In the rows, zero is written as 128.
One turn or mirror swaps these rows in pairs. Which row does each one swap with?
The rows were stretched afterwards, more along some directions than others.
luv: [119 150  87 132 139 114 101 134 103 113 150 137 114 156 127 111 121 128
 139 106 142  99 126  89 134 125 149]
Seta: [108 139  89 121 147 104 134 131  98 103 138 117 130 136 131  98  91 120
 136 136 130 111 119 121 149 146 127]
dop: [113 142 119 106 130 122  86 123 112 119 149 152 113 120 138 117  78 120
 103 109 161 123 122 112 157 112 125]
lezim: [142 148 143 125 141 106 114 122 117 126 138 145  99 133 114 129  89 147
 117  97 143 110 118 110 134  96  94]
napar: [137 152 112 121 160  76 115 134 101 122 150 119 122 124 151 105 108 144
 121 120 134 105 122 105 136 148 132]
bak: [129 152  78 111 145 122 102 107 101 106 115 133 116 138 115 119  94 125
 128 116 151 129 148 124 142 167 105]
Megut: [106 135 107 129 139  96 122 128 113 110 133 129 111 144 132 114 122 139
 131 121 134 125 117  93 175 148 137]
Noke: [113 142 111 131 138 104 101 113 121 134 171 148 143 123 124 125 113 126
 119 126 142 106 132  86 144 120 129]
Teb: [114 124 127 110 110 134 133 133 127 114 127 142 123 129 135  99 121 126
 117 116 128 115 132 119 134 135 157]
poz: [108 133 115 122 134 120  99 122 111 113 125 117 122 149 133 109 125 135
 109 121 156 133 110 116 141 143 111]
bek: [149 133 106 142 141 115 135 140 132 107 143 112 141 137 122 118 105 155
 170 144 156 109 112 108 136 142 131]
Lega: [104 116 119 144 111 103 134 144 113 122 155 124 129 152 133 101 132 140
 119 125 127 108 113 118 150 110 129]
veban: [123 137 117 149 137 117 114 152 112 124 162 141 127 127 130 101 111 151
 123 118 141  99 118 112 130 116 137]
tekem: [102 115  99 118 117 110 117 135  89 109 126 109 130 152 135 100 134 141
 122 127 168 126 118 111 158 151 140]
dur: [136 139  83 122 150 110 116 125 114  98 136 120 116 153 129 112 139 148
 141 116 125 112 144 112 122 176 133]
fab: [126 151 117 101 150  98  85 115 118 123 139 158  98 143 128 134 111 136
  94 118 163 126 129 133 150  95 100]
buvom: [139 136 106 137 149 102 116 127 107 107 176 108 139 130 124 124 119 142
 140 125 152  96 135 110 144 127 144]
nakil: [134 161  93 125 139  93 130 129 117 118 146 158 133 151 109 103 102 131
 158 156 151 104 126 106 166 120 114]
satuk: [127 149 106 106 132 111  95 120 104 127 122 148  88 158 114 113 112 129
 120 109 166 122 120 128 138 121  82]
tev: [109 121 124 114 142 105 140 127 120 114 131 121 112 126 138 111 122 148
 119 109 130 117 115 108 131 162 147]
Sefud: [130 144 131 114 152 125 145 143 141 118 115 146 122 124 126 116 106 156
 141 124 126 114 132 102 139 152 131]
lumin: [131 142 109 112 139 122 116 135 133 114 132 138 119 147 134 124 120 136
 147 116 126 110 144 128 114 129 135]
vip: [110 147 101 135 155  86 101 116 109 116 150 113 109 142 144 111 107 128
 124 106 146 116 118 101 140 129 117]
zimi: [121 144 102  90 126 125 120 129 120 105 105 150  80 145 130 104  87 131
 122 109 125 120 118 134 132 137  99]
korip: [110 128 104 127 134  96 125 114 118 121 125 118 118 146 138  95 135 125
 108 139 133 136 110  91 147 139 121]
Lud: [139 141  83 124 144  63 121 104 100 101 141 116 115 171 121 110 146 141
 137 138 134 109 110 107 138 151 126]
Bilo: [103 127 107 126 128 117  84 125  99 124 164 130 118 145 128 120 104 127
  99 102 153 111 130 118 147 104 116]
Nat: [134 145 128 120 136 106 113 118 128 148 134 171 107 126 113 124 110 145
 124 129 141 121 108 118 143 103 101]
tetub: [ 97 121 117 115 112 117 110 126  98 132 138 140 136 129 124 105 120 140
  98 125 172 125 114 108 157 133 130]
zoto: [110 132 118 127 122 115 131 126 124 118 141 134 127 119 150 102 111 119
 114 119  99 112 135 118 129 147 156]
sil: [115 147 111 118 129 123 108 148  97 120 131 120 115 116 139  99  79 123
 126 101 140 109 141  84 142 146 114]
gafas: [137 148 142 119 139 112 120 137 136 142 127 146 101 123 137 105 103 131
 113 116 114 114 125 128 131 109 105]
Fuzu: [117 131  91 110 109 121 123 133 114  98 120 129 117 149 131 103 119 131
 129 137 141 130 125 133 129 156 126]
diraf: [111 130  75 107 139  90  87 121  92  91 156 107 108 161 140 122 111 133
 144 115 188 109 103 101 138 136 110]
balir: [124 126 125 100 148  93 119 117 120 116 128 118  95 133 141 129 126 146
 121 103 146 123 122  94 137 152 126]
gop: [140 132  99 118 136  69 120 123  90 128 143 105 118 147 131 104 137 141
 113 127 137 118 137 104 150 148 126]
Laseg: [115 121 124 127 126 122 114 130 121 120 133 123 149 123 155 103 128 132
 107 127 131 140 135 126 130 152 147]
pofun: [154 167  84 113 150 125 110 118 115 119 124 155 109 136 105 106  95 136
 126 122 161 125 150 123 139 130 114]
Beseb: [141 142 110 131 158  95 112 139 130 106 161 133  91 163 121 120 138 155
 140 106 142 102 122 115 132 135 129]
Kevo: [126 140  77 101 164 109 101 136 124  97 153 115 101 143 139 107 113 123
 133 104 123 116 153  84 136 178 138]
rudu: [139 135 152 113 132 111 109 133 100 135 120 135  96 127 133 112 100 142
  87 104 138 120 116 133 138 104  99]
ruli: [107 106 142 129 118 122 118 142 135 124 152 143 118 141 146 132 143 150
 128 110 140 111 115 111 139 112 148]
moze: [ 96 141  97 103 131  98 104 112 100 123 127 156 127 142 142 121 114 130
 133 135 177 129 107 109 164 133 119]
dabe: [129 152 100 112 139  87 107 117 102 135 141 141  95 135 127 128 102 128
 115 128 155 111 109 133 155 106  94]
famib: [118 114 121 141 129  96 136 123 131 137 157 142 146 130 124 116 134 129
 112 148 123 114 126 104 145 129 148]
nul: [ 93 124  95  94 132 105 112 103 104 118 133 115 109 145 141 109 133 101
 122 120 135 132 126  97 149 136 124]
fezi: [120 116 122 100 110 118 117 123 107 119 120 152 100 138 115 125 113 148
 123 122 166 132 128 112 152 116 108]
dofub: [142 133  95 125 140  93 116 114  95 123 147  96 108 159 118 110 149 143
 120 113 122 111 149 116 129 132 127]
pur: [126 131  90  94 146 110  94 113 105 109 150 126  89 162 115 140 120 142
 143 107 182 120 134 109 152 109 107]
vos: [135 146 118 141 131 120  80 127 121 117 158 145 111 138 124 117 115 157
  93  89 139 104 130 109 124 119 131]
kudiv: [142 141 113 109 146 105  87 119 133 103 144 126  91 143 130 131 119 148
 117 102 147 131 122 102 122 143 128]
redud: [116 120 139 104 122 127 114 126 123 135 122 153 123 118 137 115 117 144
  94 109 156 132 124 103 135 127 121]
Folo: [ 95 130 125 121 128 124 108 133 110 135 117 129 130 125 140 105 115 141
  91 118 153 134 122 110 153 136 115]
busa: [135 139  85 112 153 108 113 117 140 126 140 124  99 140 136 115 131 135
 132 113 131 132 139 117 130 147 133]
miziz: [136 141 124 114 149 115 137 139 145 107 138 134 118 139 129 116 120 144
 145 135 126 109 125 109 128 154 122]
zirip: [104 119 137 106 127 117  99 115 124 119 138 129  97 121 149 121 116 131
  83  92 152 130 115 123 143 118 135]
vopu: [142 148  89  84 162 108  77 118 104 109 129 125  84 147 128 122 102 139
 122 102 165 129 130 109 140 151  85]
vipip: [133 100 127 138 129  99 108 141 110 117 156  86 109 139 139 114 144 166
 116  95 127 120 129 100 125 140 154]
tivek: [145 161 112 122 161 107 109 132 121 140 143 147 101 119 124 113  96 139
 112 106 105 103 146 102 135 138 111]
Sut: [117 145 132 136 137 128 106 138 136 119 144 171 117 137 127 119 111 144
 126 115 157 112 121 117 150  96 129]
leruv: [112 115 110 125 138 121 120 136 111 113 138 121 130 131 131 117  87 127
 133 123 159 118 115 115 139 132 132]
Leke: [137 145 117 117 145 109 130 123 123 118 144 149 108 140 114 122 100 132
 129 116 108  99 142 121 131 123 119]
Mep: [143 138 139  90 155 111 122 125 149 117 131 152 112 111 147 129  98 137
 125 126 138 138 132 122 136 143 119]
kela: [109 151  88 123 142 138  97 136 101 119 130 155 115 137 122 111  86 134
 129 109 154 113 134 112 154 132 114]
sineg: [108 124  87 100 144  99 105 116  97  95 129 116  98 158 138 133 114 141
 150 102 184 129 121  99 152 147 126]
zifir: [130 111 133 124 139 108 144 136 126 116 121 113 122 127 144 111 128 164
 115 116 129 127 110 134 133 153 142]

Swapped with luv: dabe
Swapped with vipip: fezi
Swapped with nul: buvom
Swapped with busa: pofun
Swapped with famib: leruv
Swapped with Megut: sil
Swapped with ruli: rudu
Swapped with satuk: Beseb
Swapped with bak: Kevo

One turn or mirror swaps these rows in pairs. Which row does each one swap with?
The rows were stretched afterwards, more along some directions than others.
Mes: [136 107 127 140 114 122 138 120 126 124 142 121 138 122 133 133 128 134]
vaf: [124 146 116 128 136 136 126 153 128 151 143 129 132 140 123 134 126 137]
nenub: [140 133 130 107 119 131 154 129 123 141 115 130 143 144 145 131 128 140]
Lozos: [141 150 133 118 115 134 126 119 110 136 139 124 128 134 136 129 103 110]
sudu: [125 112 120 135 125 119 129 126 124 125 127 132 120 119 125 114 126 155]
fera: [137 135 116 121 125 122 153 118 129 125 123 112 140 116 137 119 131 117]
gab: [124 131 129 112 127 141 136 143 104 126 137 124 137 139 134 129 130 102]
biza: [113 138 132 131 123 115 121 138 137 136 139 141 116 141 109 153 138 137]
felo: [158 126 118 114 102 141 142 127 110 140 126 112 129 113 136 115 120 127]
Miti: [119 129 133 123 138 122 147 140 128 131 128 137 133 141 133 130 127 135]
rebif: [122 130 116 138 125 128 138 126 128 134 139 119 129 113 122 136 123 146]
Gof: [121 137 126 113 120 127 146 124 141 133 126 122 144 126 127 138 133 132]
rak: [115 121 134 149 122 114 110 126 131 127 135 133 115 154 114 131 124 116]
Gibo: [143 131 128 115 109 127 144 113 124 122 112 134 122 126 133 129 133 114]
lir: [122 116 130 141 105 105 126 107 124 125 124 134 128 130 126 140 122 120]
zosuz: [123 134 132 132 118 132 102 125 106 117 141 117 130 125 127 122 112 112]
goz: [138 125 130 138 145 120 128 124 117 123 131 122 120 123 135 124 113 139]
Figu: [134 133 131 129  99 117 117 121 137 121 117 125 117 107 121 128 119 115]
Fep: [129 153 125 131 139 116 132 122 127 129 120 134 117 130 141 135 115 113]
dimub: [143 145 137 113 111 123 138 117 117 134 117 131 139 147 145 134 117 126]
vinu: [118 130 126 129 140 133 115 130 147 128 138 126 128 123 104 110 126 153]
reg: [109 138 145 129 127 130 114 128 115 125 146 138 111 151 121 148 128 113]
bok: [117 126 130 131 131 136 125 134 126 128 119 128 144 121 122 135 142 132]
Koges: [125 136 138 118 132 125 144 133 138 121 129 129 121 111 113 135 129 151]
far: [124 125 118 134 139 135 126 132 123 145 160 128 139 137 125 130 127 121]
zomep: [135 124 128 114 127 123 118 106 121 121 140 124 119 130 142 127 131 131]
mul: [123 142 127 119 131 125 146 137 124 145 124 127 120 144 134 118 130 129]
paduk: [135 115 128 107 140 135 134 132 101 144 152 135 146 150 152 135 137 132]
sogad: [110 130 124 142 153 133 109 137 128 121 137 128 132 150 113 111 122 127]
bogo: [132 132 132 119 143 128 146 140 130 146 143 124 145 132 130 124 139 142]
Nemu: [131 133 130 110 105 131 155 129 119 142 138 115 138 127 140 141 136 138]
fozak: [121 136 140 112 104 123 114 130 119 124 137 142 124 134 121 145 124 111]
Pigu: [124 133 139 119 108 116 133 116 132 123 136 137 118 125 133 141 139 126]
zel: [125 110 117 131 123 118 136 124 124 123 127 128 120 118 130 115 127 150]
Fezoz: [103 120 141 128 121 135 109 133 124 125 144 135 130 133 105 125 125 143]
gerik: [131 122 119 129 108 121 131 121 130 138 130 125 101 105 126 122 126 137]
nedo: [123 136 122 116 119 135 110 144 114 135 138 130 131 143 119 131 113 128]
Depi: [111 122 127 157 133 113 115 127 137 122 134 136 108 133 120 135 125 144]
Damuk: [119 146 133 126 141 127 132 150 129 145 136 138 129 156 120 137 119 115]
vepe: [121 131 123 117 120 133 108 141 109 140 142 129 131 146 127 133 115 127]
Leb: [125 139 130 125 116 121 108 124 102 132 123 121 112 124 133 118 100 103]
gem: [134 136 128 133 121 126 145 138 120 141 126 132 120 129 112 133 122 130]
Susaz: [125 129 132 145 137 114 119 135 128 116 126 134 126 125 124 137 127 152]
sarog: [126 123 130 131 100 110  99 116 110 136 130 146 116 124 125 144 122 114]
dopud: [120 133 134 127 132 124 133 137 125 143 121 132 135 141 139 127 122 151]
Ruma: [143 138 132 104 117 127 137 104 117 137 110 124 121  98 144 130 131 127]
dud: [130 154 132 121 137 115 130 115 127 139 138 132 128 152 144 134 127 130]
vak: [128 117 119 118 137 137 118 120 108 128 151 129 128 150 150 129 137 112]
fabi: [142 148 122 116 118 126 113 128 115 151 137 123 124 131 137 121 112 113]
Nuzof: [138 128 134 116 115 141 131 121 128 134 148 123 124 130 135 126 128 138]
Sazu: [121 120 127 125  95 115 123 110 124 129 127 138 129 118 120 142 129 120]
vugir: [134 145 135 124 117 127 134 121 132 113 116 125 111 131 119 138 119 122]

Swapped with vaf: gerik
Swapped with Sazu: nenub
Swapped with bok: Ruma
Swapped with nedo: zel
Swapped with paduk: Fezoz

